(in the rows, 128 means zero)
The rows of R fall into 4 groups, and each row is roughly a mix of its group's hidden directions.
R:
[[ 96  99 150 136 133 106 126 116 133  84]
 [ 99 103 146 139 122  96 114 120 122 170]
 [131 129 105 128 160 148 105 165 100 148]
 [133 119  88 134 114 143 118 118 124 179]
 [159 133 131 119  95 128 141 149 161  94]
 [116 120 125 128 112 183 125  94 133 146]
 [ 86 120 129 105 137 173 142 131 141 113]
 [123 151 169  89 152 109 123 120 140 120]
 [128 129  93 135 169 136 125  92 152 139]
 [113 157 138 152 110 151 122 150 137 171]
 [130 165 110 140  85 162 130 127 131 114]
 [133 150 122 113  87  91 120 162 124 131]
 [150 108 123 116 172 141 121 107 165 122]
 [112 138 121 129 143 146  99 162  86 112]
 [144 141 138 139 116  91 152  82 117 129]
 [132 123 121  83 141 104 106 110 131 165]
 [126 159 147 103 172 125 110 102 141 129]
 [102 114 142 140 162 159 151 104 153 125]
 [131 133 146  93 121  97 155 145 153  99]
 [152 146 122 148 103 141 164 108 102 151]
 [111 136 141 128 174 120 132 133 174 141]
 [170 148 108 108  95 111 154 125 131 120]
 [126 105 112 152  76 130 158 128 127 125]
 [ 88 102 112 103 138 132 114 130 158 153]
 [122 115 101 129  95 153 113 131 110 171]
 [145 104  97 136 157 141  99 153 117 106]
 [136 150  96  99 142 124 100  93 110 132]
 [147 145 163 178 124 115 142 140 136 121]
 [126 138 151 147 161 106 139 175 119 131]
 [168 118 116 132  95 158  99 124 139 115]
 [137 135 116 101  82 101  98 139 116 138]
 [ 95 112 115 143 168 166 129 118 137 130]
 [136 103 153 154 168 143 120 137 149 152]
 [153 160 154 142 117 129  93 156 120 110]
 [132 138 112 150 115 178 131 109  95 134]
 [114 109 137 142 103 104 119 126 110 179]
 [122 145 133 118 101 132 164  80 137 142]
 [149 151 118 124 161 128 103 129 175 123]
 [111 129 119 103 138  80 133 116  99 103]
 [103 149 146 136 122 158 130  79 133 141]
 [130 110 124 114 117  91 115 122  76 122]
 [129 155 157 128 121 133 131 178 145 103]
 [113 117 110 151 124 140 125  98 114 179]
 [ 90 151 130 111 118 154 164 112 119 146]
 [131 143 146 167 153 144 142 157 159 133]
 [ 99 131 114  99 141 125 103  79 127 124]
 [125 146 132 138 147 166 119  77 121 135]
 [133 171 111 135  85 129 127 147 105 129]
 [167 140  96 158 142 144 100 123 116 133]
 [100 101 108 111 155 147 117 159 155 129]
 [130 141 117  78 158 142 126  96 124 137]
 [109 117 106 129 168 149  90 115 144 116]
 [142  97  89 134  98 138 142 123 124  95]
 [142 149 142 108  73 115 106 120 123 130]
 [ 92 147 121 120 108 154 164 101 119 136]
 [152 151 108 123 136 125 142  82 135  95]
 [127 157 134 115 164 136 109  81 134 119]
 [126 139 108  78 132 164 121 112 127 110]
 [107 113 148 161 144 121 122 150 165 154]
 [107 108 109 156 150 134 117  99  93 148]
 [131  91 100 119 159 118 163 124 149 131]
 [128 122 154 141 100 122 143 165 107 163]
 [129 107 119 112 149 110 149 105  80 113]
 [139 135 124 145 122 176 142 164 110 145]
 [112 113 156 143 166 130 129 136 171 141]
 [139 137 154 133 163 118 148 167 150 108]
 [110 146 107 148 149 146 128  82 153 132]
 [114 169 171 122 147 115 138 147 120 144]
 [ 95 148 150 169 102 141 139 148 123 127]
 [182 131 125 105 131 107 147 130 149 110]
 [108 110 114 144 116 151 112 128 111 179]
 [148 143 125 159 111 164 143 130  92 146]
 [157 116 100  83 114 105 118 114 115 132]
 [102 124 141 151 140 100 172 129 112 151]
 [150 122 123 148  92 138 124 134  79 115]
 [155 112 171 150 112 150 127 123 121 157]
 [ 86 152 155 146 122 144 107 149 110 136]
 [ 86 109 121 131 147 145 139 111 141 168]
 [138 147 134 148 123 140 135  79  99 101]
 [101 137 174 116 156 125 114 132 143 101]
 [153 129  91 155 137 135 111  86 136 129]
 [118 116 126 153 103 133 144 175 136  97]
 [164 145  80 121 116 147 121 108 127 120]
 [143 149 143 128 134 141 137  77 143 160]
 [ 86 124 114 115 163 145 143 112 102 143]
 [135 164 100 111 113 109 102 119 130  93]
 [165 122 130 139 159 129 162 159 147 126]
 [ 96 106 140 131  81 146 115 107 130 113]
 [115 153 151 126  80 126 100 114 115 143]
 [105  83 146 116 152 125 120  96 144 121]
 [140 102 121 142 131 120 158 161 166 108]
 [153 129 119 118  70 131 106 145 134 126]
 [158 148 134 139 142  95 136  95 128  95]
 [103 147 161 124 136 119 169 151 150 136]
 [114 126 110 100 127 177 117 146 136 100]
 [143 147 130 124 173 135  91  97 129 123]
 [129 147 114  97 151  94 113 110 142  95]
 [ 93 123 152 140 113 152 159 137 161 138]
 [ 91 116 126 128 156 159 152 133 149 156]
 [112 138 121 128 165 159 145  88 107 127]
 [159 142 141  91 103 121 143 107  99 142]
 [136 180 120 161 117 145 116 151 128 135]
 [140 113  93  99 102 126 118  90 107 130]
 [129 106 123 130  96 163 162 111 114 103]
 [167 155 134 130 106 112 163 113 116 107]
 [173 117 107 120 143 169 130 111 134 139]
 [136 123 138 167 153 166 103 109 130 144]
 [113 144 140 139 131 156 133  70 134 121]
 [121 129  99 130 168 136  94 156 112 113]
 [133 136 106 115 115 106 116 108  84  94]
 [161 144 113 108 122  90 155 113 152 121]
 [111 142 144 145 119 137 103 181 115 113]
 [148 139  94  98 111 123 130 108  88 114]
 [134 133 104 137 172 138 103 156 127 157]
 [126 118  78 150 152 134 106 156 123 126]
 [128 133 121 137 130 157 152  70 129 122]
 [138 142 125 144 183 145 131 130 147 100]
 [110 139 131  93 137 126  95 102 115 165]
 [154 128 169 108  99 110 139  99 127 121]
 [ 90 108 106 118 108 164 141 137 142 108]
 [131 126 105  91 154 144 147  94 154 124]
 [167 141 144 142 108 115  93 157 134 113]
 [132 107 146 169 149 124 104 141 164 128]
 [ 90 140 141 156 141 167 104 139 121 125]
 [ 93 130 126 103 143 107  95  93 139 124]
 [119 161 114 127 175 138 115 105 126 153]
 [143 158  91 104 121 142 161 114 123 108]
 [103 158 123 126 180 115 147 117 138 121]
 [130 132 116 130 149 168 107 141  83 141]
 [125  97 124 155  90 142 145 162 111 133]
 [130 140 175 117 129 120 146 116 158 162]
 [111 136 154 119 104 110 159  97 161 119]
 [142 141 115  90 103 142  86 122 112 115]
 [167 151 108 149 132 130 164 108 125 146]
 [123 124  70 130 137 118 113 144 117  99]
 [136 110 133 124 133 125 113 188 102 130]
 [159 150  94  96 130 103 104 120 115 122]
 [100 140  67 127 126 129 144 121 129 119]
 [134 117  85 108 123 104 103 106 150 149]
 [119 124 122 119 160 123 144  79 119 159]
 [103 114 146 117 154  91 105 111 148 105]
 [127 122  81 121 106  91 144 139 142 109]]
Here is one row of each group, with its name. Which group are the others in?
[106 106 132 182 148 143 129 137 148 133]
(106)
[108 116 134 129  94 114 148 104 114 172]
(119)
[133 140 132 149  81 152  92 139 131 142]
(90)
[153 133  92 109  96 113 154 118 114 150]
(136)

[178 147  93 139 120 149 120 139 118 127]
(119)
[108 139 156 146 154 136 163 153 157 125]
(106)
[135 134 112 102 105  92 139 101 134  92]
(136)
[149 134 104 165 165 133 107 104 126 140]
(119)
[108 110 133 148 102 139 156 167 132 154]
(136)
[168 141 148 139 121  93 145 162 126 130]
(119)
[136 138 121 107 141  81 132 149  97 153]
(90)
[ 86 100 112 157 145 134 137 113 110 150]
(106)
[134 138 134 146 134 156  99 114 100  85]
(119)
[105 136 135 111 116 110 137  97 141  79]
(136)
[141 150 149  86 140 140 120 122  87 136]
(136)
[109 129 108  94 159 144 147  96 107 135]
(106)
